In the data rows, 128 means zero.
Some points:
[135 141  90 132 103 128 101 140 127 100 106 151 124 112 141 145 152 142
 113 102 111 144 125  96 119 118 137 120 140  82 140 103 112 139 122 110
 101 120 128 117 113  94 138 135 127 163 196 210]
[109 133 136 145 117 144  93 134 136  97 142 122  98 134 116 131 109 113
 129 116 129 124 113 140 111 122 128 118 105 142 164 165 181 146 142 133
 116 100 128 135 159 165 143 170 163 126 135 113]
[108 123 152 155 114 103 109 116 126 135 137 176 126 154 163 143  98 125
 136 115 129 146 126 176 148 197 165 167 165 106 122 145 120 129 114 102
 133 128 124 124 104 128 133 113 145  93 131 146]
[111 104 106 178 166 150 115 104 116 146 127 136 171 169 148 141 163 150
 101 122 147 138 100 120 111 104 143 113 130  90 152 127 115 103 135 103
 130 120 102 115 137 145  85 124 114 139  90 141]
[141 103 117 139 108 125 128 123  88 131 107 138 151 155 139 140 185 130
 141 143  81 140 138 145  90 128 125 144 144 208 180 160 158 114 135 107
  92 127 152 111  88 122 140 119  96  97 151 119]
[140 120 125 114 110 125 128 162 118 149 140 130 126 132  82 125 107 121
 119 103  84 134 111 116 131  90  92 120 130 144 127 161 139 116  91 123
 113 116 103 152 103  94 128 105 121  94 130 111]
[109 144 129 136 122 111 151 109 123 142  91 133 144 110 106 115 128 144
 127 127 145 167 144 173 144 151 147 169 120 132 102 136 149 195 172 177
 103 102 112 129 121 105 108 123 130 129 107 148]
[126 132 121 136 132 115 105 130 124 121 106 113 143 113 148  63 148  89
 150 134 111 111 129 139 116 141  99 117 140 130 180 187 148 177 121 138
 137 110 119 136 164 167 171 143 144 152 120 131]
[143 112 119  93 145 129 151 101 119 122 126 112 127 138 120 126 105 116
 107 133 115 131 108  98 159  89 134 115 140 121 155 185 164 176 134 136
 111 131 126 147 143 192 145 170 159 113 136 128]
[153 167 120 180 193 188 198 115 101 130 104 120 137 131 123 108 113 139
 120 107 148  99 131 135 109 139 127  85 139 136 110 130 137 135  92 117
 142 130 108 121  90 118 132 148 113  97 131 144]
[115 119 123 139 113 102 118 133 115 116 116 119 124 115 115 119 113 107
 137  90 121  80 117 122 229 192 169  91  99 116 136 105 109 156 158 152
 131 143 126 129  92 119 118 142 104 128  99 122]
[122 136 147 143 116 147 159 163 123 137 129 139 105 131 155 142 176 181
 163 170 127 147 151 118 154  85 127 109 145  95 145 119  99 130 107 139
 117 127  94 145 108 127 139 106 118 139 120 121]
[131 154  95 147 107 106 126 145 123 100 145 128  92 134 127 134 113 110
 138 113 153 152 181 166 150 101 100 127 110 140 122  87 118 112 159 107
 129  89 108 137 164 197 181 145 125 127 130 137]
[130 123 104 116 156 113 114 135  90 136 100 142 116 135 118 153  99  92
 120 126 145 173 179 149 146  94  94 128 128 121 117 132 113 140 118 137
 182 152 161 154 144 108 114 133  90 155 109 128]
[145 129  92 112 143 111 103 103 141 141  99 129 139 100 129 137 104 126
 127 119  92 113 104 107 122 147 132 101 108 123 111 166 128 136 170 124
 116 142 129 142 145 201 197 107 114 144 125 117]
[125 156 112 163 167 151 177 216 199 150 150  73 109 146 120 125 125 110
 102 117 120 117 143 110 116 136 110 125 152 119  95 130 133 126 124 128
 106 119 148 109 127 142 108 123 116 139 135 130]
[103 145 142 116 126 109 118 151  87 133 130 113 147 109  88 136 132 120
 123 186 194 176 121 107 115 128 120 112 138 121 118 107 127 127 110 122
  90 133 104  93 126 139 216 173 164 150 115 129]
[141 150 145 140 102 139 131 106 102 135  99 104 133 134  89 121 131 100
 104 126 111 107  83 147  98 138 120  89 131 100 121 106  97 100 138 119
  88  88 141 149 168 101 120  85 121 115 129 111]
[112 122 128 126 109 150 116 101 143 119 116 129 135 127 119 118 123 124
 112 122 131 101 189 147 183 139 150 121 156 137 120 102 119 130 102 163
 127 170 154 179 154 167 113  81 154 110 135 131]
[127 140 110  80 132 156  93 116 131 110 124  99 128  94 123 141 119 164
 160 148 152 137 136 182 156 167 172 130 121 103 106 139 146  92  98 128
 146  85 125 101 119  97 143 103 121 147 108 125]
[143  99 111  89 124 107 122 120 158 149 174 136 120 119 119 116 148 140
 104 124 113 178 169 204 131 164 148 101 139 110 117 107 116 134 110 140
 103 101 106 127 100 128  98 142 123 147 135  96]
[136 132 144  87 111  96 141 154 119 119 115 108 109 150 182 171 171 156
 148 133 103 117 125 118 117 124 139 123 116 116 111 140 171 199 165 114
 135 101 125 134 136 110 112 120 132 134 117 141]
[122 132 161 107 114 112 135 123 104 138 110 109  98 143 108 100 123 120
 113 114 137 123 111 107 146 121 147 121 142 147 149 166 126 105 130  81
 141 122 124 106 107 116 109 117 180 203 213 160]
[151 126 132 102 155 196 199 198 146 136 116 129 129 129 123 109  91 123
 163 105 121 115 116 125 108 124 115 159  94  96 159 107 106 101 125 141
 105 125 135  89 131 136 119 123 149 112  97 138]
[157 147 173 154 147 103 119  90 153 120  72 127 117 144 106 124  99 126
  97 127  91 133 140 110 120  97 133 129  91 106 128 128 127 109 125 151
 112 144 123 104 112  99 106 137 130 112 100 133]
[110  94 149 123 150 125 101 137 130 119 102  96 131 125 120 121 124  93
 119 120 117 124 138 117  94 119 143 105 116 134 134 106 180 160 182 191
 203 155 107 117 119 104 126 109 130 107 122 140]
[169 151 148 137 162  94 107 129 100 112 123 131 131  78 124 118 137 139
  92 104 117  98 148 105 115 128 120 136  78 111 144 138  96 121  93 119
 133  85 127 105 149 143 119 150 133 123 139 101]
[116 121 155 125 178 176 145  95 162 107 131 116 131 120 133 176 146 148
 194 187 116 140 157 123 121 133 130 109 106 129 151 128 112 130 120  82
 137 127 118 134 105 127 129 125 130 127 127 129]
[159 106 109 136 111 158 108 121  92 136 144  96 120 113 146 177 140 173
 159 130 164  85 125 127 121  98 127 137 140 145 134 193 157 179 152 142
 115 115 127 117 133  99 114 128 142 123 105 127]
[157 130 128 143 145  98 121 139 114 130 121 117  97 140 116 149 160 203
 193 159 152 132 120 117 121 138 126 121 134 133 104 118  97 115 170 181
 131 146  89 116 122 122 118 127 126 121 148 102]
[127 143 120 123 106 138 153 127 165 157 162 153 166 108 112 135 109 132
  99 112 146 129 119 109 115 116  91 167 117 107 168 147 168 167 181 144
 140 154 142 158 125 112 142 103 101 163 151 108]
[181 204 186 159 105 141 125 112 124 101 154  93 137 101 140  97 109 125
 119 124 100 129 118 130 128 104 123 104 142 128 104 112 120  91 148 101
 120 112 108 122 121 134  98 140 107 140  86 138]
[116 126 121 132 143 138 111 123 107 121 140 125 118 132 107 127 136  91
 118 155 148 158 200 152 135 180 120 103 110 136 103 147 108 124 136 124
 108 176 206 162 129 122  95 140 128 130 128 141]
[117 116 124 130 119 121 111 132  94 128 160 108 120 120 147  72 111 135
  96 131 101 140 109 115 129 136  94 126 129 122 131 121 149 164 155 196
 191 157 136 111 102 135 111 103 113 108 119 120]
[131 122 127  86 132  86 135 126 134  77 126 186 149 162 119 111 143 125
 135 117 141  94 138 114 102 109 120 111 145 108  83 134 149 110 174 130
 126 131 120  99 128 134 111  90 140 117 108 115]
[132 108 135 125 118 124  80 132 127 169 171 166 188 140 130 106 120 107
 147 109 123 104 153  85 108 111 162 190 179 137 107  99  98 133 132 118
 100 116 125 118 100 126 120 135 114 125 117 133]
[158 120 101 148 107 113 129 107 141 133 140 151 165 143 125 151 145 109
 184 149 170 217 129 103 135 132 121 116 136 124 125 115 134 111 106 117
 141 104 130  88 136 131  93 118 160 124 111 129]
[128 106 150 139 110 142  92 133 145 137 126 116 137 118 106 151 123 146
 120  92  89 119 122 100 113 134 103 124 155 108 105  96 138  97 118 129
 185 185 174 149 154 156 166 200 163 159 132 126]
[111 148 127 114 137 118 109 115 121 114 113 123 199 245 209 163 130 164
 148 127 140 114 123 111 127 151  98 123 113 123 121 125 105 114 110 138
 129  98 125 141 119 108 138 127 114 134 136 101]
[126 128 111 135 119 139 117 116 104 126 103 146 107 139 129  96 120 117
 112 155  92 122 110 141 120 112 143 134 117  93 103 120 162 136 157 143
 131 133 120 128 114 129 170 211 181 149 142  89]
[125 106 179 122  91 138 128 113 115 136 111 111 125 131 122 120 134 120
 132  83 166 177 190 157 123 127 106 129 111 119 115 134 112 124 101 122
 114 125  82 149 179 186 174 149 116 122 135 133]
[115 108 137 131 115 101 142 147 149 145 171 158 190 170 213 192 157 106
 100 134 115 101 114 157 142  90 119 103  97 134 119 135 101 113 124 115
 117 126 136 115 118 127 133 144 136 111 118 121]
[108 105 114 128  94 111 123 131 127 106 122 113 151 129 110 142 120 165
 120 131 106  93 121 118 119 121 105 126  98 126 102 131 115 117  98 128
 125 101 123 116 119 141 109 107 146 149 195 230]
[135 129 180 146 167 152 129 134 145  91 127 102 108 135 114 117 155  84
 115 106 139 138  72 118 136 104 146 173 129 126 105 116 112 150 113 107
 116 113 132 130  86 127 136 106 102 129 116 122]
[123 120 106 119 143 104 145  98 117 134 129 105 102 129 123 127 129 123
 117 105 101 117 110 103 133 154 191 185 185 138 130 124 123 104 121 125
 121 103 165 170 203 154 164 151 114 100 132 128]
[139 127 157 117 138 125 162 132 156 203 181 194 130 112 150 117 120 100
 120 127 134 108 126 107 118 127 137  99 133 109 125 107 142 112 123 123
 135 100 118 125 150 101 115 138 101 129 138 130]
[131 144 113  92 122 155 126 105  74 106 158 146 161 182 130 137 115 128
  89 130 101 130 130 123 150 168 174 170 119 136 129  83 136 143 104 102
 133 120 112  84 145 135 130  99 107 127 125 121]
[ 98 133  88 117 102 136 146 146 174 178 170 124 118 136  98 125 121 115
 123 132 125 102 120 133 102 128 169 170  85 128 104 140 109 117  89 111
 135 138  81 136 106 116 113 146 122 123 110 114]
[143 148 144 134 172 159 115 156 181 201 186 185 132 135 114  95 130 143
 114 123 129 108 120 146 145 125  96 111 111 130 135 107 138 128 126 121
 119 107 135 126 122 113 149 106 164  94 148 144]
[109 145 123 116 120 128 136 129 107 112 153 130 130 107 120 137 125 112
 134  94 121 138 111 136 100 108 145 122 125 121 125 149  91 111 187 206
 227 177 168 146 118 126 127 125 116 113 149 128]
[161 113 116 130 134  85 140 122 129 127 142 101 137 131 133 111 114 130
 138 117 152 159 158 177 173 113 145 124 108 116 158 111 136 113 115  99
 136 192 182 157 151  92 145  94 149 121 122 120]
[123 155 118 103 111 128  86 139 119 132  95 132 128 124 141 120  74 137
 168 176 169 164  92 125 102 104 146 101 123 143 115 100 119 137 103 128
 100 151 172 165 170 151  90 144  89 104 167 113]
[ 91 172 120 119 128 106 112 109 124 114 138 116 121 105 147 163 169 121
 146 100 117 117 138 112 138 134 133 160 179 163 182 172 191  84 110 138
 100 121 100 120 106 116 104 123 120 112 115 114]
[133 106 115 119 142 120 110 105 104 124 153 134 100 135 151 136 118  95
 142 125 125 100  92 142 115 141  90 133 106 125 122 111 143 101 114 148
  81 165  80 125 129 118 107 135 135 195 160 200]
These points spread out most along one direction. Where along it does each point below lie, from 0 to 99? The average is 50, and the first point in the table lies past the average. One standard deviation of the points above along it is 16.
[104 129 153 138  93 142 150 162 170 125 132 179 101 154 110 119 104 142
 110 121 122 121 118 110 123 141 148 117 162 187 185 184 151 154 138 132
 116 133 130 103 146  98 142 128 101 148  89 124] 51
[129 157 107 104 109 146 121 111 142 148  91 127  83 116 172 178 211 137
 107 100 112 120  97 128 123 132 101 129 120 150 112  95 112 154 129 146
 153 181 145  92 126 137 114 106 151 116 115 116] 49
[ 94 107 131 140 144 145 155 162 133 156  93 139 131 104 129 139  96 130
 133 102 114 133 146 140 118 119 126 120 116 126 125  91 158 109 139  96
 112 100 134 139  96 139 110 118 110 136 118 114] 58
[103 116 115 111 111 133  95 107 141 128 105  96  96 104 147 108  96 125
  96 155 163 169 174 134 174 139 100 144 125 128 123 132 102 107 159  92
 118 111 121  91 123  93 119 119 137  79 139 112] 49
[141 118 138 145 141 144 154 181 144 137 100 133 146 103 111 131 138 124
 105 168 120 115 108 179 194 166 180 188 177 166 150 140 113 102 121 117
 140 130 114 105 144 136 106 132 102 146 151 122] 58
[172 143 146 173 114 119 142  95 122 110 131 130  95 102 118 147 100  98
 128 144 124  87 136 117 112 120 123 127 133 116 103 116 116 125  92 145
 149 122 142  94 103 127 144  83 119 134 138  90] 50
[111  97 110 115 147 108 149  93 125 113 112 118 109 124 130 111  99 129
 117 112 122 109 122 127 110 105 114 151 182 219 161 101  80 114 125 125
 124  88 131 130 110 120 152 168 201 177 112 135] 46
[130  69 115 111 124 158 160 154 159 107 128 119 111  99 155 100 121 114
 122 139 159 150 112  93 118 148 106 106 119 133 101 133 110  90 112 125
 112 115 109 121  97 132 132 129  94 107 129 118] 60
[173 127 114 122 114 105  97 137 137  93 126 116 132 113 111 128 112 122
 108 127 146 108 102 133 103 155 119 153 157 167 172 136 109 142 116 116
 155 169 124 182 127 107 105 128 129 109 110 125] 38
[103 143 140 114 124  98 124 122 107 125 127 125 100 123 123 111 130 153
 130 185 185 127 114 114  94 121 127 125 102 112 144 111 129 112  99 101
 112 158 179 206 135 160 122 119 117 122  96 138] 43
[112 105 127 117 107 117 145  87 136 129 126 125 123 121  77 123 159 158
 180 176 146 100 103 127 152 107  93 116 131 107 138 123 154 170 165 135
 160 121 136 107 115 124 109 142  92 102 132 125] 45
[112 125 111 153 117 129 138 121 134 118 121 127 141 117 131  92 178 167
 152 169 143 141 139 109 132 118 130 143  86 145  99 128 141 104 116 145
 163 150 169 162 173 121 142 138 124 131 114 138] 40
[ 84 117 134 157 178 160 149 147 131 102 154 153 132  91 127 116 121 121
 142 107  95 135 110 105 118 121 113 114 120 130  94 122 100 157 111  81
 108 142  98 131 168  80 119 106 144 126 135  90] 61
